Where one turn sends some rows of the set: a few examples, then the rows asked:
Zuvom: [ -3   7  26  26  -5  -3  -6  40   3  43   9   0  -2  16   9  16  12 -10
  14  -5   7  -1  -8  14 -13 -12 -18  -1  14  -5  -9 -15 -23  -5   3 -15
  10  -6  23   6  32   1]
nol: [ 26  14 -22  25 -18   9  -9  25  -3  14  11  -3 -17   1  -8  26  16 -10
 -27  -5   3   5   6  -5   0  -6   0   2  22 -23  -2  -3 -33  18  -1 -20
  24 -10   9   0  22   0]
tedab: [  3   7  24  20 -14   7   8  38  -5  38  14  -3  -4  15 -13  25   5  -4
   4  -3  18  11  -6   4 -13 -21 -17  -1  21 -12 -19 -18 -25  -2 -10  -8
  12  -5  21   2  47  -4]
zepu: [  3  11   7  26  -5 -15 -18   7  -7  22  15  13 -13  17  -6  19  23 -41
   0  18   8   3   5  -3  12 -31  17  12  22  -4 -18   5 -25   8  -5 -18
  28 -15  -1   2  10   1]
vesi: [  1  10  11  23  -5 -11  -6  10   1  27   9  14 -25  12 -16  18  20 -40
   8  19   1   8   8  -8   6 -27  15  12  13  -2 -20   7 -21  11   0 -26
  29 -15   7   0  19   4]
fodes: [  3  25  13  11  -7 -11   7  12   5  18  -5  -8  -8  58  -4  32   3 -19
  -4  -1  -9  11 -23  14 -12 -15   3   5   7  -4  -8  -3 -17  18  11 -22
  32  -7  10 -14  24  -3]
Ren: [ 13  10   6  17 -13  -7   6  13  -9  15  40 -10   4  13 -12  11  15  -2
   9  -8  -2   2  -2   4 -33 -10  10   5  11 -16   5  -2 -29  33  -6 -29
  33  -6  -8 -13  26   0]
Zosos: [ 11  17   6  21 -14  -6   2   7  -4  21  14  12 -17  12 -16  23  21 -38
   0  24   9   8   8  -7  11 -31  16  13  22 -12 -22   7 -24   7  -7 -16
  32 -18   3   2  22  -2]
Nebiv: [  6  18  -2  -3 -16   1 -10  17 -14  -4   8   5  12  10 -11   5  -2   0
  14  16  -8   1  -6  13 -16  -3 -11   0  15  -2 -16  -4 -31   1   9   0
  11 -11  -1   0  39  15]
zovig: [ 10  10   7  26 -17  -6   6  13  -6  21  38  -3  16  18  -7   8  14  -8
  20 -14 -10   1   2   9 -25  -1  12  13  13 -19   3  -6 -26  27  -5 -21
  37 -19  -5 -14  17  -8]
vezol: [  5  26  15  21  13 -16  14   8 -35  25  10  15  -9  17 -16  22  -2 -32
   1 -13 -14  15  -6  14  -4  -9  -1   3   3 -13   8 -17 -28   0  -1 -16
  20 -12   2  -2  40   6]
ziso: [ -2  13  -5   2 -15   2 -11  13  -3  -4  11   6   9  18 -17   7  -6  -3
  25  10 -11   3  -4  13 -11   3  -9  11  13   4 -19 -17 -25   7   7  -1
   6 -15  10  -3  34  15]
paza: [ -1   9   6   1 -15   1 -19  20 -15   0   8   7  19  14 -17   7 -11  -2
  18   3  -7   6  -6  13  -6  -6  -6   7  18   1 -17 -11 -29   5   9   1
   9 -17  -7 -10  32  14]
Biz: [  6  17  13  19  -6 -11  -6  12 -16  17  -4  -3  -1  65  -8  30   3 -15
 -15  -1  -7  13 -23   6 -16 -20   6  -1  11  -3 -17  -9 -26  18  -3 -16
  30  -7   5 -10  24  -7]
Gova: [  7   7  -1  31 -12  -7   2  11 -16  18  41  -5   3  23 -12   5  20  -8
  15  -6 -10   2   2   5 -38   1   6   7   8 -11  -2  -5 -32  26 -15 -21
  34  -6   4 -10  24  -7]
kaga: [ 26  12   8  19  -9  10 -12   3 -11  15  14  -5  -5  28  -9   8   1   1
   7  -5   2   6   1   6 -21 -22  10  -3  25  13  -6  12 -19  -8 -21 -17
  18   4  12  13  13 -17]
naso: [  3  14  18  20 -10  -3  -7  30   4  29  22  -6   7  20   8  29   9  -5
   1  -6  27  -1 -13  14  -2 -21 -13   3  28 -11  -9 -26 -22   2  -7  -7
   6  -7  17   7  29   0]
lasik: [  7   2 -19  35 -15   9 -11  28   2  27   7   1 -25   7 -21  22  12 -20
  -8 -14 -10  13  13  -4   0   5  -3  11  11 -12  -6  -6 -30  15   1 -20
  25 -10  20 -13  20  -2]
res: [ 20  19   8  19 -11  16   1   1   5  27   6   0   4  24 -17   9  -2  -4
  20 -12  -5   4   6   8  -9 -10  10   4  21   9  -5   5  -8 -11 -19 -17
  24  -7  14   5  10 -19]
Gop: [ 15  23  14  21   8 -12  14   3 -33  10  21  15 -10  24 -11  30  -7 -25
  -4 -12  -8  17  -9  10  -3 -16   8   9  11 -15   2 -27 -28  12  -4 -16
  14 -18  10   9  38   7]
Rumos: [ 15   1  -8  33 -16   2 -26  34  -4  22   8   1 -10   6   2  20  12 -18
 -15 -19  -5   7   7   4   7  -6   3  10  21 -18   3   2 -34  15  13 -19
  25 -16   4 -11   7  -3]
kodir: [  9  27  12  20   9 -20  10   5 -28  10  21   9 -13  23   4  26   1 -34
   3 -10  -9  13 -11  26  -2 -11   1  12   8 -14  14 -14 -28   2   9 -14
  15 -12   9   5  33   7]
kibas: [  7  30   9  17 -10  -7  12  12  -8  27 -13  -1   5  58  -8  26   8 -20
  -9   4 -12   8 -18   9 -13  -9   1  -1   8 -11 -14  -3 -22   6  -1 -13
  39 -12   5 -11  28 -12]
sirib: [-20   4  -4  16 -19   9  -4   8 -12   7   1  -6  -1  10   0   7  -3  -7
 -12   1 -16  14  -4   2  16 -33   1 -19  28 -17  -4 -10 -27  16  -1 -18
  16 -19  21   2  25   5]
Vus: [-27   2  -5  21 -20   6  -4   8  -6   7   2  -8  -4  13   6   5   0 -15
  -1  -1 -21  14  -2  12  17 -25  -4 -11  25 -15  -1  -5 -27   9   5 -14
  19 -19  28  -2  22   2]
duker: [ 17  13  17   9  -8   9  -9   6   5  20  11  -9  -4  19 -14  12  -6  -2
  15 -17   4   8  -1  13 -11 -25  11   3  23  14   5  16 -11  -5  -7 -24
  19   3   3  -3  10 -12]
Ruki: [-27   7 -11  19 -17   8   1   7 -12  13  -3  -8  -5   8  -5   3   3 -13
  -8   4 -21  12  -1   5  12 -23  -8 -20  21 -14  -4  -6 -28   7  -6 -16
  20 -12  25  -1  29   3]

Rumos goes to nol
Biz goes to kibas
Now these:
Gop goes to vezol
res goes to duker
Zosos goes to vesi
Ruki goes to Vus
Ren goes to Gova
Zuvom goes to naso
ziso goes to paza

